Rotation paths and how fast each direction turns (degrees per step)
Each turn is a multiple of 5 degrees from 10 to 175, or 0.
Each row of a path follows its step; steps can be skipped.
Rotation 1:
step 0: [ 33.7 -24.3 -29.4  11.8 -16.9 -10.6   0.6 -30.7  20.6   3.1   3.0  -2.1
  10.1 -25.0  25.1   2.6  -6.0 -27.2 -42.6  -2.4  18.7  22.0  21.5  17.4
   8.7 -15.5  11.8 -47.6   8.6  -9.4 -10.7 -22.7 -32.7 -25.5 -15.9  28.9
 -37.5  40.9 -20.9]
step 1: [ 21.9  12.9 -18.0   1.7  -9.0 -44.0   8.6 -36.3  -4.0   0.0 -30.5  15.8
  10.3   0.6  29.1  22.7   5.7 -21.3 -21.4  -8.7  -3.1  16.3 -41.2  -5.6
 -25.6  -8.0 -46.9  -7.2  41.8  19.4  27.5 -12.2 -34.9 -39.8 -18.2 -23.0
  -3.8   5.7   7.5]
step 2: [ 33.6   7.0 -19.0 -36.1 -17.0 -31.3  -1.6   0.7   9.6   7.8 -38.2   2.7
  19.2 -28.8  -4.9  27.6 -10.6  -8.8  23.1  -3.9 -30.6 -37.6 -23.4  43.1
  12.5 -13.3  11.3 -10.5  23.4 -45.7  36.6   5.9  -6.6  -4.0 -13.3 -20.9
   6.8   1.8  31.8]
step 4: [ 20.5 -26.6  14.8  26.5   0.1 -28.6   6.3  13.3 -13.9 -15.0   8.1  -8.9
   1.1  19.4 -45.6  23.8  -4.9 -29.1  12.4  21.2   2.6 -11.0  15.8  13.4
 -10.0  22.4 -22.7 -11.3 -11.6   8.9 -13.9  -0.1  57.3 -48.7 -41.6 -15.7
  -3.7   6.3  37.1]
step 6: [ 20.9 -26.3  54.1  15.4  27.4  23.1  10.8   5.6 -35.3   5.7  -2.1 -23.7
  -4.0  37.1   3.1  -4.5  33.3  -1.7   7.2 -13.2  14.4  16.5 -18.8  36.6
  40.9 -28.3 -22.8  -7.5  46.9  15.2  12.3 -22.0  -9.2  21.5 -17.1   7.9
 -15.4  -7.8  20.6]
step 7: [-14.3 -10.7  -6.3   4.0 -17.0  38.1  -4.6  12.4 -45.0  58.3  -2.1 -22.6
  34.1  -6.1   1.9  -4.1   9.6  17.4  12.7 -13.4  17.1 -31.2  21.4  10.2
  11.8  -0.6 -32.9  37.1  53.3  -5.2   5.3  13.0  16.5 -13.6  -7.0 -12.5
 -27.9 -22.6  11.8]
step 8: [ 10.3 -16.6  37.9 -26.6  11.9  -7.2  23.9  -8.9  -9.8  14.6 -10.5  -1.9
   5.5 -36.6  25.3  -4.4   4.2  31.3  -6.0 -21.2  -5.8 -13.7  56.8 -27.9
  24.4 -25.4 -10.3  13.6  -5.5   1.6 -18.8  24.0  15.4  -9.5 -14.6   0.4
  17.3 -64.5   7.0]
step 9: [ 31.9   1.9  58.7  -3.9 -22.2  17.1  28.9  15.0  14.8  -1.9  -4.1 -19.9
  41.2   8.6   0.8  10.1  18.4  30.7  23.5 -12.1   7.4  27.8  29.8 -13.4
 -32.9  16.1 -22.1 -21.8 -14.0 -10.0 -15.3   7.7  25.6  -9.0  50.3   8.1
  10.0 -20.2 -13.1]
step 10: [-25.8   4.0   8.3 -13.4 -10.6  -4.6 -16.7  -6.9   9.4 -20.6  23.7  40.0
  67.6  36.0   8.7 -46.7  -1.6  10.8  13.3  -9.9  29.5   4.0  29.5  13.8
  -4.6   0.7 -37.1 -31.4 -12.7  -1.8   0.1  28.5  22.0  23.0  17.3  14.4
   1.9   0.2   9.7]
step 11: [ -3.8   0.1 -13.9 -23.8  -1.8   7.2  -0.9 -15.4 -26.9 -22.0  -5.7  26.2
   9.4  42.7  -5.0  -6.6 -17.5  23.9  22.3  -6.0 -18.7  36.8  41.6 -48.3
  41.4  27.1 -25.8 -22.3  -1.1 -20.2   9.6 -20.9 -25.2  30.7  -4.7  19.9
 -29.3   3.9  -8.4]
step 12: [ 29.6  33.0   4.9  20.3 -17.4 -24.4  -5.6 -16.6 -22.7  20.8   3.1  15.9
   1.1 -16.4 -40.4 -31.4 -35.0   2.1  11.5 -20.6  16.2  24.3 -24.2 -28.8
  16.7  27.4 -11.6  -3.2   4.6   5.3   8.7  12.8 -14.1  37.4  24.9 -13.3
 -51.5 -32.2 -26.5]
step 13: [ -9.3  19.4  -1.2 -22.5 -18.2 -33.2 -32.5  -3.5 -27.0  -6.4 -23.3   9.0
   2.0 -25.5   5.1  -0.8 -11.3  19.4  36.7  -2.4 -25.7 -26.2 -16.5  15.1
   1.9  43.7  10.2 -16.1  12.2  47.3 -30.9  18.2  -1.4  32.7  -4.5  19.1
   9.5 -35.4 -44.9]
Speeds:
[-17.3   1.8   4.3   7.5   1.5   2.6   9.0  -6.2   7.2  -4.9 -13.2   2.1
   3.8   6.0 -19.7  -2.0  -2.3  -1.3   7.7   3.8   2.9   6.0  11.1  -0.5
 -10.9  -2.5   7.9  -5.3  -6.5  -6.0  -0.3   1.8   0.7  -0.7  -1.7   5.4
   7.2   0.7  12.2] -> 60
[  2.1 -16.2   4.6  11.7  -8.5  -8.6  -2.0   5.7   5.2   0.9   4.7   4.0
   8.1  -8.7  -2.6   3.4   1.5   5.4  -6.2   5.4 -15.6  -6.8   0.7  -5.6
  -1.8   0.9   6.6   3.1  -4.8   4.1 -12.1  -4.2  14.4   1.4  10.0   3.4
  11.2  -4.1   1.0] -> 70
[  6.1  -4.3   1.0  16.8  -4.6   6.1 -12.3  -3.9  -6.8 -16.8   0.1   1.3
  -3.7  -0.1   9.7   1.8  12.3   2.7  -7.5   4.5   9.5  -3.6   3.5  -5.3
  -6.2   0.9  -7.3 -12.6  -9.2  -6.1   6.8   4.3  -0.4   7.0  -2.3   2.7
   0.3   8.4   5.2] -> 70
[  5.4  -0.8  -4.9  -1.4  -1.4  -1.5   3.5  10.6  -5.5  -0.5  -0.9   5.6
  -4.7  -1.7   2.2   1.5  -6.9  -5.4   0.8  -4.8   9.0  -2.4   1.2   8.8
  13.2  -7.6   7.1 -16.8  -9.3   5.9 -13.5   0.5  -2.6   0.4   7.9  -3.2
  -5.3  -6.4  20.4] -> 175
[  8.1 -10.0  -9.1   5.8  15.5   1.7  -1.0   4.4   3.7  -1.6  -2.0   3.8
   3.6   4.9   2.9   0.4  -3.3   3.9  -1.8   1.0  -4.3  -1.5  -0.7   0.9
 -15.6 -13.3  10.9 -12.4  13.5  -6.1   1.4  -1.7   2.6  -9.5  -6.9 -11.9
  -6.7  -5.5  -5.0] -> 10
[  5.5  -3.6  -2.0  -2.0   5.9  -5.2  -2.2  -7.9   8.4   1.5  -9.4   7.6
   3.5   6.7  -0.3   0.5  -9.7  -3.4   4.5   4.5   0.6   0.3 -13.5  -7.5
  11.2  22.0  -0.6 -10.1  -1.2  -7.6  -1.4   6.5   8.2   6.6  -2.1 -12.5
   4.5   5.7   0.1] -> 40
